In the rows, 128 means zero.
One turn sends every row of this set to another row. A few are shown first. Where does it send the rows asked after them?
j80: [131 100 143 120 116 142 125 142 138 109 150 123 140 116 168  96 114 147
 171 125 164]
j681: [141 140 145 116 144 141 116 177 166 123 111 123  80 147 112 154 133 107
  96 109 112]
j110: [131 133 138 131 120 149 112 107  82 120 100 125  95  88 109 153 115 157
 151 104 151]
j604: [170  94 123 145 126 133 128 140 135 162 120 143 127 155 131 102 129  97
 145  73 114]
j722: [144 104 155 124 109 143 140 122 136 102 150 130 140 115 168  97 101 134
 166 137 142]
j770: [104 109 121 139 131 117 119 131 195 105 130 133 132  85  97 102 134 160
 134 135  93]
j215: [ 83 115 111 117 128 104  98 120 177 136 138 122 123  78 111 123 152 136
 124 141  99]
j109: [131 136 142 136 120 148 115 115  91 134  99 139  92  85  92 151 143 154
 157 114 154]
j895: [152 137 118 149 103 117 132 109 103 103 138 124 127 138 160 138 116 107
  87 159 123]
j139: [147 146 129 141  78 121 136 127 118  96 128 131 125 144 148 139  96 128
  86 134  99]
j365: [119 160 114 146 127 137 148 112 142 110 121 142 149 137 131 120 157 118
 184 153  99]
j686: [121 149 115 110 145 121 128 136 182 108 115 105  84 129 103 123 118 140
  93 110 174]
j196: [ 87 101 120 139 134 122 125 127 172 118 124 118 127  63 103 115 140 158
 127 125  96]
j675: [141 137 101 141 132 155  97  84 119 124  93 107 116 109  92 132 121 147
 166 121 161]
j551: [108  83 107 135 140 115 117 142 175 114 132 137 136  81 114 107 156 135
 138 155 110]
j372: [133 140  98 131  86 126 118 131 111 109 126 116 111 150 113 155 109 100
 107 145  86]
j26: [138 127 151 119 118 145  83 104  93 142 112 134 108  98 122 154 132 136
 168 118 158]
j852: [132 116 140 136  79 114 140 126 108 108 121 121 125 126 150 152 124 127
  74 135 100]
j219: [161 131 106 156 149 113 150 145 144 166 123 157 130 139 111 115 159  90
 117  93 144]
j494: [143 111 151 147 112 157 146 146 164 108 127 131 133 130 167  88 125 134
 170 130 145]
j801: [141 163 114 110 160 117 134 108 165 130 124 105 108 131 104 133 115 122
  79 100 164]
j389: [153 115 125 115 147 142  94 118  99 122 111 124  81  87 110 146 123 146
 145 130 170]
j190: [140 133 136 126  82 107 128 119 126 131 151 111 138 130 145 155 111 105
  75 139 120]
j552: [132 133 136 148  87 109 152 118 105 110 129 121 131 139 142 148 107 115
  77 118 100]
j170: [129 169 122 155 139 136 135 119 131 117 133 129 147 157 135 134 167 119
 176 144 107]
j913: [ 89 107 124 148 131 110 127 112 177 119 123 125 131  76 110 109 157 153
 103 134 103]
j91: [156 133 111 141 125 110 151 116 149 185 134 143 143 129 128 111 163 115
 150  81 146]
j225: [128 119 135  86 149 140 101 177 153 136 101 133  96 120 107 156 128 108
 110 100 117]
j102: [125 160 120 112 158 100 126 110 151 121 134  87 102 139 113 132 113 131
  92 119 169]
j886: [162 134 129 152 134 110 158 138 156 165 106 155 126 145 110  98 132 115
 131  69 132]
j469: [129 151 131 147 124 134 142 107 138  87 111 130 116 159 137 121 151 135
 184 152 121]
j721: [150 139 141 123 130 149 102 115 110 125  82 124  87  95 100 146 107 161
 158 118 147]
j626: [120 122 134 104 147 138 105 197 161 149 111 118 110 123 120 150 136 104
 113 114 115]
j56: [116  94 112 142 132 126 111 123 192 124 157 110 125  89 101  86 107 130
 116 125 118]
j947: [149 122 127 162 137 115 170 133 145 167 127 148 135 124 108 109 151 117
 134  61 123]
j388: [158 125 136 156 125 114 169 128 129 172 134 153 115 121 119 102 152 122
 126  69 143]

j196 goes to j110
j139 goes to j886
Now these:
j494 goes to j686
j551 goes to j389
j626 goes to j80
j675 goes to j372
j913 goes to j109
j801 goes to j365
j190 goes to j91

One turn sends every row of this set to another row. A few are shown first. Where does it send the rows asked after them?
j583: [138  98  98 145 146 199 163 168  95  42 124 128 124 132 135 124]
j637: [111 108  55 127 158 123 127 203  62  64 115  97 161 103 107  90]
j597: [119 114 105 187 142 136 130 136 105 108 105  79 151  72 120 101]
j835: [128  82  65 157 141 161 188 136 105 126  93  65 151 124 135 147]
j348: [119 112 101 192 160 136 128 145 111 108 108  68 139  84 112  87]
j178: [161 140  87 122 118 141 125 183 107  83 101  75 124 126  73 139]
j495: [117 109  74 112 152 113 133 206  68  70 106 101 159 103 106  86]
j706: [151 107  88 139 166 193 159 173  92  40 125 122 133 144 134 120]
j146: [146  98 105 138 157 184 167 166  86  34 122 115 136 144 127 138]
j982: [147 103  96 140 165 189 160 172  92  42 131 121 131 151 135 123]
j764: [109 126  83 169 213 138 186 170 117  79 102 129 141 118 112 122]
j766: [115 120  62 111 146 137 124 201  68  80 116  88 158  98 113  89]
j531: [123  80  81 147 140 152 181 139 105 133  79  61 149 128 129 145]
j943: [164 129  91 121 133 139 110 196 111 104 113  73 133 116  76 140]
j48: [129  85  79 138 142 158 176 134 101 128  68  71 132 121 141 156]
j641: [123 132  79 164 215 143 193 180  97  88 122 124 141 134 103 118]
j434: [115 122  79 161 212 141 191 165 103  94 112 130 138 109 101 114]
j976: [122 104 111 197 153 158 134 146 116 113 100  72 157  85 112 103]
j870: [114  79  70 142 124 147 185 148 104 125  85  64 135 124 131 147]
j104: [128 122 101 199 144 129 142 128 114 115 105  87 141  92 117  96]
j631: [119  92  78 127 147 117 123 198  74  57 104  93 177  98 100  89]
j261: [154 138  86 108 131 145 110 192 114  88 104  77 131 120  75 141]
j35: [109 124  76 140 214 133 180 170 113  83 107 141 141 112 122 124]
j818: [153 133  92 115 126 134 114 190 114  96 116  81 132 114  70 142]
j402: [147 109  96 138 161 190 169 158  88  40 132 120 135 148 136 128]
j972: [151 130  96 128 129 138 121 201 116  93 107  93 112 128  71 148]
j768: [125  79  67 151 142 158 182 141 107 130  80  71 147 126 132 141]

j943 goes to j706
j766 goes to j641
j178 goes to j146
Now these:
j972 goes to j583
j35 goes to j104
j764 goes to j597
j434 goes to j348
j402 goes to j531

One turn sends every row of this set to another row. A few are shown first. Where does it send the rows asked after them?
j648: [156 185 142 168 143 102 105  93  73 127  89 140 109 142 162 157 120 162
 162 157 149 175]
j700: [155 120 130 192 111 107  98 161 112  91  73 147 128 150 175 125 114 128
 154 120 147 186]
j25: [162 132 134 180 130 139 155 141  84  63  65 122 149 136 227 148 122 146
 146 148 127 130]
j521: [158 174 130 152 133 112 118  82  80 143  82 169 126 115 162 165 124 178
 175 144 151 148]
j565: [132 166  97 133 141 118 139 109 105  81 144 138 158 153 182 158 171 131
 135 170 118 143]
j746: [186 141 113 133 107 114 130 105  91 110  86  99 123  71 183 117 163 122
 135 129  85 121]
j560: [109 151 110 119 114 132 107 111 107  93 138 163 166 120 184 154 167 108
 120 141  95 156]
j233: [204 137 108 146 134 119 121 106  76 119 116  82 108  99 189 121 148 145
 156 134 110 116]
j124: [168 124 120 125 121 120 104 109  85 132 111 112 110  68 187 108 139 117
 143 106  93 129]
j971: [154 186 122 163 133  98 104  92  71 141  91 154 120 127 141 167 100 164
 168 109 129 145]
j465: [175 171 141 157 145  95 109  95 104 136  72 171 121 106 163 148  95 170
 156 136 147 162]
j975: [165 127 135 196 105 113  88 153 109  92  75 147 129 151 173 135 128 125
 157 115 145 189]
j408: [142 159 148 154 137 114  77  99  86 140  93 180 125 113 170 155  99 151
 151 126 142 177]
j850: [170 119  91 150 111 105  97 142 134  97 139 125 132 136 162 117 167 109
 149 114 120 162]
j639: [171 128 126 189 111 106  96 145 111  92  68 161 133 160 174 122 127 126
 146 104 151 181]
j377: [143 141 116 170 122 133 164 142  96  63  70 147 167 133 206 164 105 141
 153 100 107 107]
j838: [117 168  90 119 114 112 119 106 101 104 119 152 160 119 157 141 164 125
 111 173 102 146]
j12: [173 112  86 154 108 110  85 146 122 101 139 123 135 136 160 114 160 114
 145 117 119 154]
j364: [152 184 122 157 152 143 103  85  84 122  74 152 130 138 158 176  95 166
 166 137 138 158]
j222: [171 137 107 135 111 127 138  99  67 129  81 100 112  77 183 118 157 146
 160 136 105 107]
j737: [172 126 125 190 109 108  92 147 109  94  69 160 132 161 173 117 123 127
 144 106 152 177]
j784: [102 153 116 128 131 127 125 101 110 104 129 154 169 153 153 160 162 114
 133 145  92 146]
j884: [174 120  84 151 109 105  95 136 122  98 124 133 133 146 163 102 168 104
 134 105 121 153]
j839: [175 123  87 150 106 107  89 133 119  98 125 133 135 146 160 105 169 106
 133 105 123 155]
j414: [104 181  90 135 118 110 137 105  93  89 123 156 161 149 153 170 152 122
 139 131  95 140]
j137: [167 159 123 142 150 105  99  97  91 141  87 173 100 119 173 170 102 166
 168 121 146 163]
j740: [170 138 131 175 119 142 137 131 110  71  61 169 179 120 216 169 114 157
 136 136 126 129]
j673: [156 132 124 165 125 146 170 127  99  77  63 158 161 113 222 159 125 162
 160 135 133 111]
j965: [161 147 124 161 150 163 159 118 105  71  52 131 147 124 209 163  95 148
 165 119 119 129]
j186: [155 122 152 167 122 145 134 138 106  76  66 161 158 104 233 154 107 130
 143 107 116 140]
j569: [171 128 103 128 109 123 124 114  70 115  81  99  92  85 198 132 154 119
 148 113  88 125]
j625: [118 176  88 119 133 153 138  95  98  82 111 125 152 134 168 165 164 118
 141 147  90 143]
j237: [109 169  97 123 116 126 146  97  93  96 108 153 158 128 170 160 180 133
 143 168 112 141]
j687: [142 112 147 169 130 149 150 138 108  77  66 147 173 136 211 157 113 132
 146 113 106 118]
j725: [101 159  81 112 117 123 118 110  84  98 116 156 137 139 174 164 164 117
 123 158 104 155]
j928: [173 141 100 148 111 116 129 116  65 118  88  94 115  90 171 126 126 134
 155  96  88  97]
j966: [162 151  88 123 138 144 121  96  74 120  93  83 108  96 165 122 133 133
 156 128  94 118]
j745: [151 158 156 159 144 111  93  88  87 152  87 154 122 132 142 158 105 157
 167 120 128 160]
j17: [175 113 127 142 126 130 116 107  81 132  94  88 120  94 174 117 138 124
 152 107  81 106]
j527: [162 123 115 158 128 150 139 138 104  68  70 169 153 128 233 183 115 147
 148 118 125 126]

j414 goes to j971
j746 goes to j740
j784 goes to j745
Now these:
j527 goes to j725
j25 goes to j565
j625 goes to j364
j850 goes to j975
j222 goes to j673
j124 goes to j186

